Rotation paths and how fast each direction turns (deg/step):
Each turn is a multiple of 5 degrees from 10 to 175, or 0.
Each row of a path follows its step; steps can be skipped.
Rotation 1:
step 0: -49,9,24,22,16,19,-31,14,13,-20,14,-42,7,-12,31,-59,-23,18,-43,1,4,46,-40,-12,5,30,-50,-20,42,-1,-13,-12,-34,18,-24,42,-24,-4,-37,-17,-38,-40,20,35,21,-47,-21,-17,2,-15,-21
step 1: -43,5,15,15,-20,-10,-8,-5,24,-13,-15,-15,-8,-29,-1,8,55,9,-76,24,45,-10,12,20,29,0,28,12,15,-50,-26,37,-10,5,-7,39,0,15,-26,-9,-33,-13,-45,-23,32,-32,-10,-18,-42,-64,36
step 3: 17,-2,39,-30,15,-63,-9,-17,31,-6,-5,-19,-6,13,14,-34,8,-50,-42,4,-8,-25,-46,24,27,-14,-11,-35,20,-32,0,-18,-10,-35,56,35,8,-3,-9,15,-16,-90,6,4,29,-7,10,-19,-7,-38,17
step 4: -33,-21,63,-42,27,-28,29,-53,-11,-69,4,22,7,-18,20,11,36,3,-17,-14,37,11,-47,-22,13,13,11,9,-8,-14,-28,16,-7,-18,10,-6,-23,48,-27,-14,11,7,-10,61,5,13,35,-36,15,-42,15
step 6: -2,-22,37,15,33,1,-50,-19,23,-68,-10,11,-15,-52,-7,-13,70,16,-33,41,-14,30,-23,-13,20,44,22,-14,20,-50,14,6,-5,7,8,36,27,2,35,22,-40,-17,-5,1,-26,-6,1,-31,-22,-1,34
step 7: -39,-7,28,16,20,-8,-24,-30,45,-74,39,15,-8,15,-29,-47,-1,21,-17,-4,21,21,6,-23,-9,3,-16,-29,6,29,-19,3,1,48,-24,24,-5,29,-21,-35,-10,-32,-15,-62,19,1,46,-44,17,-33,-25
step 8: -36,6,47,30,15,-10,-16,15,29,-46,8,-49,-21,-23,34,-18,-15,-30,-35,26,11,18,-27,-6,0,-48,25,-22,48,-41,17,-1,19,-15,-37,42,-9,3,-4,-44,21,-71,1,0,29,-4,-45,1,-2,-12,25
step 9: -72,4,45,-7,-13,-11,-51,-7,-12,-49,21,-38,4,-26,-15,28,2,-7,-29,-29,20,-41,-5,-42,27,26,-23,9,14,-23,-20,22,1,-12,16,29,-41,43,-15,10,-15,-30,-58,23,-13,-41,17,-8,-28,-31,-16
step 10: -31,-28,5,2,0,-22,-18,3,5,-23,-6,29,-21,52,4,-33,7,7,-59,20,-2,-15,-31,-25,8,1,2,1,-12,10,-16,-26,-62,7,3,58,-26,-5,-80,-19,3,-37,0,23,34,-59,-14,1,3,-14,53
step 14: -9,-29,80,-30,9,-60,-40,-27,19,-59,-22,13,-16,-14,-20,13,27,29,-13,27,23,-9,16,-17,6,24,23,-1,12,-48,5,-8,29,-19,42,45,-17,5,8,-14,18,-15,-45,-26,11,21,42,-9,17,-32,-10
step 15: -34,-31,33,10,45,-5,1,-31,7,-99,14,-2,-14,12,3,-33,9,-2,-4,-1,-29,12,-51,-53,-29,-6,19,-41,11,19,-5,-5,-56,-1,-1,29,-7,-20,-4,-25,20,-59,-2,15,-9,-21,30,-10,-5,33,-14
Speeds:
1,-3,3,2,8,-2,7,5,-10,10,-12,-10,-16,12,7,-7,-8,-13,-11,16,-16,6,0,-7,3,-13,7,-2,-7,-6,-5,1,-10,1,-4,-9,6,-5,10,-5,-12,-9,8,-2,10,-5,-2,-6,-17,4,-4 -> 145
-5,1,14,2,-26,-2,6,3,6,4,-1,6,-10,-16,1,4,0,5,1,-4,-11,8,0,11,14,6,-2,-1,-6,-19,16,8,4,-17,4,-6,1,-3,5,-2,-13,-6,-3,-3,-9,5,0,-2,-4,-5,7 -> 140
0,0,-4,-8,-3,8,13,-3,8,-5,1,2,5,-4,6,2,8,14,-6,9,-6,6,-9,-4,-4,12,6,7,0,-1,10,8,-15,12,3,-5,9,-14,-4,8,-5,10,-4,-6,4,-28,-8,8,5,-2,-14 -> 70
0,-14,-4,9,1,10,3,-6,12,2,-10,2,8,13,1,2,12,0,-3,-2,4,-13,-12,12,-6,-7,23,-9,-2,-6,5,0,-4,-10,-5,4,9,-7,-3,-4,11,-4,-5,-4,-2,3,-10,4,-8,3,22 -> 160
8,7,-6,2,-4,6,-10,1,3,-6,-6,7,-9,-10,2,-23,-10,1,0,-7,2,5,-5,7,-8,-14,-1,-2,-11,22,7,-6,0,-12,-1,0,0,-10,2,-13,-7,-6,-5,13,6,-14,2,12,8,-2,4 -> 140
4,-2,-19,-10,-11,-2,8,18,10,-3,11,2,9,4,1,4,-10,-13,-2,-5,12,-9,5,-12,6,-4,-5,12,-5,-12,-5,6,-4,5,1,1,4,-5,-8,0,-4,-14,5,14,0,-6,5,8,-10,-11,12 -> 45
-11,1,-2,6,-8,-2,21,-3,-1,-15,4,15,-19,7,-10,6,1,-11,10,-3,2,-1,4,2,-1,-9,2,3,-4,20,4,4,-14,3,-6,5,-6,1,-15,-1,-3,5,1,-2,-10,3,-7,-15,-7,2,-4 -> 135
Rotation 2:
step 3: 24,-6,0,15,47,-10,-18,-8,44,-44,17,6,-36,0,2,30,30,-20,33,-1,39,3,45,30,66,-51,7,12,-11,-21,30,1,78,-35,-11,16,-73,14,35,-48,-15,18,7,-19,-11,-33,-8,-7,41,27,36
step 4: -30,35,-40,-30,31,11,-40,-2,-40,-30,24,-8,-9,23,-69,17,35,26,24,31,-29,-29,-7,22,29,-35,38,-2,-14,-11,16,15,-6,-8,-16,-43,-49,-8,15,-53,-50,48,40,25,-69,-23,2,-27,-35,7,12
step 5: 36,16,62,-6,30,38,-20,60,-30,-66,18,-38,3,44,-8,7,-23,46,10,4,8,-22,11,3,-14,-11,32,-27,40,-33,6,-47,34,-19,40,-10,-27,-2,-35,1,7,62,25,-12,-33,-26,-14,-35,1,50,39
step 6: 36,-20,51,-22,60,6,34,-1,6,7,66,2,-15,-1,-18,-4,7,53,0,-51,2,-71,-20,14,13,-37,4,-4,-2,-2,50,5,21,37,-10,38,-30,42,-25,-6,-69,44,-8,21,-1,-46,11,-43,4,-10,4
step 8: -1,16,19,10,-15,55,-32,34,-33,-10,6,-7,-17,-28,-21,34,-5,-4,-13,-31,-57,-36,10,-6,64,-34,37,-56,-56,5,37,27,34,-41,15,-11,-59,5,14,-11,-40,14,63,10,29,-8,31,-19,-7,32,26
step 9: 17,55,50,1,19,40,3,18,2,-4,-10,35,31,51,-6,6,41,13,-4,19,60,-27,11,-51,25,-61,47,33,-23,6,15,0,43,-17,-35,-4,-49,16,-29,-39,-2,50,24,-20,7,4,-5,-41,-25,31,45
step 11: 9,33,-10,-22,19,7,41,55,3,-35,29,-17,-36,38,-25,36,37,-28,-13,-34,25,-33,-22,4,-31,1,16,-44,28,-29,39,0,-3,27,27,14,-91,-10,39,-53,-30,5,34,-14,-41,-4,-12,-35,24,37,19
step 12: 16,-1,21,-48,10,9,4,35,-26,28,50,12,-39,22,-10,1,-44,31,-39,-34,-10,16,7,-7,50,-6,46,10,-47,-58,3,-9,46,5,-6,24,-31,2,5,2,-35,20,67,-12,-60,-62,-8,-33,-31,39,4
step 13: 9,-26,-2,-3,-16,17,5,59,4,-32,81,13,18,-16,-40,-3,32,35,16,-21,46,-9,49,8,1,-67,63,4,-20,4,11,23,0,-7,9,55,-46,-41,-36,6,-4,58,11,23,24,-13,12,-29,-21,37,16
step 14: 19,56,-27,-3,55,-4,-38,33,-11,5,38,45,1,-32,4,-29,-4,21,0,-52,-57,-42,-12,-18,21,-78,19,10,30,36,25,-6,31,-16,30,29,-44,4,-25,-46,-20,0,5,-33,-16,11,24,-16,10,59,24
step 15: -30,25,18,18,9,33,60,50,-25,-15,10,23,-15,14,-3,6,47,-12,17,-29,-51,-41,16,3,5,-5,-24,18,-26,-52,11,-2,70,-21,-11,-2,-28,-24,5,-52,-25,46,14,-2,-1,40,-5,-91,-2,40,5
Speeds:
8,-8,12,-13,1,2,6,-11,15,1,2,5,-1,-2,4,-2,1,3,6,-3,13,-7,17,-6,-12,-8,3,5,-7,5,3,-4,19,-2,-8,-10,7,-3,10,6,8,-12,-2,15,-7,-7,14,-9,-9,1,-11 -> 110
-4,19,-5,3,-3,7,-2,-2,-2,4,-2,-5,19,-2,10,-9,-2,4,9,-3,7,-19,12,-1,-13,-2,-17,-11,9,-7,-2,1,-2,0,4,8,9,15,-10,0,-5,6,-10,-8,-12,1,8,-6,-8,4,4 -> 80
9,-4,-8,9,-2,22,-22,4,4,-6,1,-4,3,2,7,-12,6,5,6,6,2,11,3,0,5,3,9,4,-13,12,0,-2,-11,3,-7,-1,4,-1,-11,-15,7,4,9,7,-7,-1,16,9,-11,8,5 -> 80
-17,2,0,0,8,5,6,4,13,12,3,4,-6,7,16,-3,-12,-10,-2,1,2,-4,5,4,-8,1,7,-1,2,4,11,4,-16,-15,-15,0,-11,0,14,10,10,14,8,-9,-4,-2,1,11,-5,-6,8 -> 40
15,-4,15,13,5,-6,-1,-6,2,12,-6,-5,-3,18,17,3,6,-12,-8,2,-4,0,-7,4,6,7,-13,8,-12,-7,2,1,9,3,-4,11,-5,3,-12,15,-2,7,9,1,-4,4,6,-12,0,11,2 -> 115
0,-13,-2,17,2,7,4,-2,0,-2,0,3,-11,-12,-9,-17,-7,7,-3,-3,-12,7,12,1,10,15,-3,0,6,-10,6,2,11,-17,0,-1,9,17,9,8,-11,-2,-1,0,2,-11,6,4,3,9,8 -> 160
-12,3,17,-8,-2,13,5,3,-13,2,2,-5,15,-7,2,11,-10,12,-11,5,14,7,3,-6,13,18,4,9,-1,2,11,-2,1,-3,7,3,2,6,-8,4,13,5,0,9,4,-3,-11,-9,-10,0,2 -> 100
5,2,3,11,-17,6,11,11,-4,-13,0,-2,-6,10,-4,-5,18,-10,11,1,21,3,6,4,-18,8,3,16,7,-6,3,-1,7,-5,3,4,0,-5,4,-1,3,3,-2,0,9,10,-7,3,3,-2,16 -> 175
Rotation 3:
step 0: -15,-43,1,-22,-42,1,-37,-32,42,-7,-10,25,-37,51,25,15,34,-7,34,16,-8,-4,-4,0,51,50,20,-8,-49,-5,-24,28,-15,30,3,21,-3,-4,-7,28,-10,-14,13,36,-28,-10,-12,-17,23,-31,4
step 1: 18,-26,-6,14,13,13,27,-11,-34,-21,18,19,-7,-27,18,-5,45,-19,22,-31,-31,-31,-34,-18,6,49,22,6,-26,-6,-22,-12,38,-2,-2,-17,17,2,-6,34,58,-30,10,33,13,-13,-45,43,6,-32,42
step 2: -33,36,20,46,11,19,29,15,12,33,-2,12,-15,-51,-14,4,29,-15,8,38,4,60,-7,21,-5,45,3,-23,-16,26,-2,-22,-3,30,1,20,12,-6,-8,-38,38,37,5,14,20,-27,-42,47,-17,-12,3
step 3: -43,10,7,-1,-5,51,-31,-10,40,-32,22,-28,0,32,-19,4,27,-40,-12,-14,-1,55,2,14,2,10,49,-29,22,-26,-3,-25,-52,0,7,7,4,18,-5,43,-2,52,-6,2,-17,-12,-3,24,15,-41,-16
step 4: 15,22,-23,20,-12,2,48,-34,1,-37,15,-40,10,42,39,-15,18,24,12,33,14,8,1,-9,-2,43,5,33,21,-40,-34,16,22,-17,-1,-39,-14,35,-25,54,23,21,-27,9,-35,-34,-5,22,9,-1,-6
step 5: 14,-34,49,6,6,5,38,-12,27,6,-27,-30,-3,-11,36,15,-2,9,31,53,-33,51,-53,-5,44,-10,3,18,-6,-7,7,-10,29,21,-21,-43,27,-3,8,-9,33,17,-50,4,3,1,-14,-14,-43,-3,-1
step 6: 35,-7,11,-1,33,-10,-19,-4,26,-8,-32,23,-44,15,-21,32,23,-23,21,46,-19,13,-49,-19,-27,-7,38,-38,-5,20,14,-1,-51,34,-38,7,29,22,-31,34,-7,-22,1,25,-27,-16,-8,-9,-15,-30,-30
step 7: 36,-3,24,11,-28,-24,-11,23,-41,-19,0,-9,22,-11,-25,22,25,-13,20,-16,26,-14,15,-1,10,21,0,7,-6,19,-22,7,-43,-9,-32,-14,23,21,-12,26,71,-23,-28,14,-54,-13,-12,54,45,-32,-26
step 9: -1,1,-5,-34,29,39,-20,-15,28,-6,-14,13,-46,10,1,9,-2,-20,6,-2,-45,-1,14,38,55,24,47,26,29,-1,12,-21,-1,-15,-13,-17,34,32,-15,34,24,13,56,4,40,-42,-22,2,-20,-24,-16
step 10: 39,18,-21,21,8,-33,25,16,41,-51,-24,22,-8,22,19,8,13,-14,14,24,5,-5,20,13,18,74,-17,12,7,-6,-15,-1,1,43,12,-18,14,1,30,-10,10,23,6,13,4,-42,13,35,28,-73,1
step 14: -11,13,66,28,-1,22,31,3,18,8,14,-17,0,8,-18,-8,-16,13,4,56,-6,25,-28,2,-5,28,39,-27,41,14,1,-16,-13,17,10,-7,-31,-30,21,59,7,-1,-21,-21,-26,-71,-10,2,29,-6,-29
Speeds:
7,-1,-12,-14,-10,-3,25,-1,-10,-2,-10,-11,0,11,-18,-4,3,-22,-2,5,1,-5,4,0,3,-1,-13,-2,2,-5,4,4,4,0,1,3,1,-11,0,15,0,-1,5,2,-5,7,-3,4,13,-10,8 -> 115
5,-4,-1,-13,3,12,6,-10,9,16,-3,10,18,4,6,6,0,-6,-1,-8,-7,9,-18,-2,13,1,7,-14,6,1,-13,0,-9,1,-3,14,-7,-11,-1,3,-6,-3,5,-5,-1,-2,18,3,2,7,-3 -> 130
6,11,-12,7,-7,-12,4,2,-8,-5,4,-5,4,-4,13,8,-10,12,8,0,6,0,-3,2,4,4,5,-16,11,17,-2,3,10,1,-5,2,-8,8,15,11,14,-2,-3,-2,9,15,9,11,-1,-6,12 -> 120
2,2,10,-4,7,0,2,17,-5,8,-18,11,8,2,0,5,-18,2,9,-14,1,3,12,-7,1,4,1,20,-8,6,1,-3,-1,7,-7,5,-7,9,-12,12,1,8,7,7,-1,2,8,-12,2,-10,9 -> 35
-10,8,-1,-10,1,20,-2,-8,-19,-6,0,10,-12,2,0,6,4,15,-5,11,6,-4,1,0,19,-6,-2,1,-5,-15,-14,4,10,10,-4,-8,3,2,5,5,7,2,2,-7,-4,2,8,-14,4,4,6 -> 85
18,6,-8,4,-1,10,-2,-5,-3,-3,-19,-13,0,1,0,16,-10,-3,-10,-8,11,-4,-10,7,0,7,2,-3,-2,4,3,4,-7,-2,-10,-21,11,0,-15,-9,1,7,-4,-2,5,7,2,-4,1,4,-15 -> 25
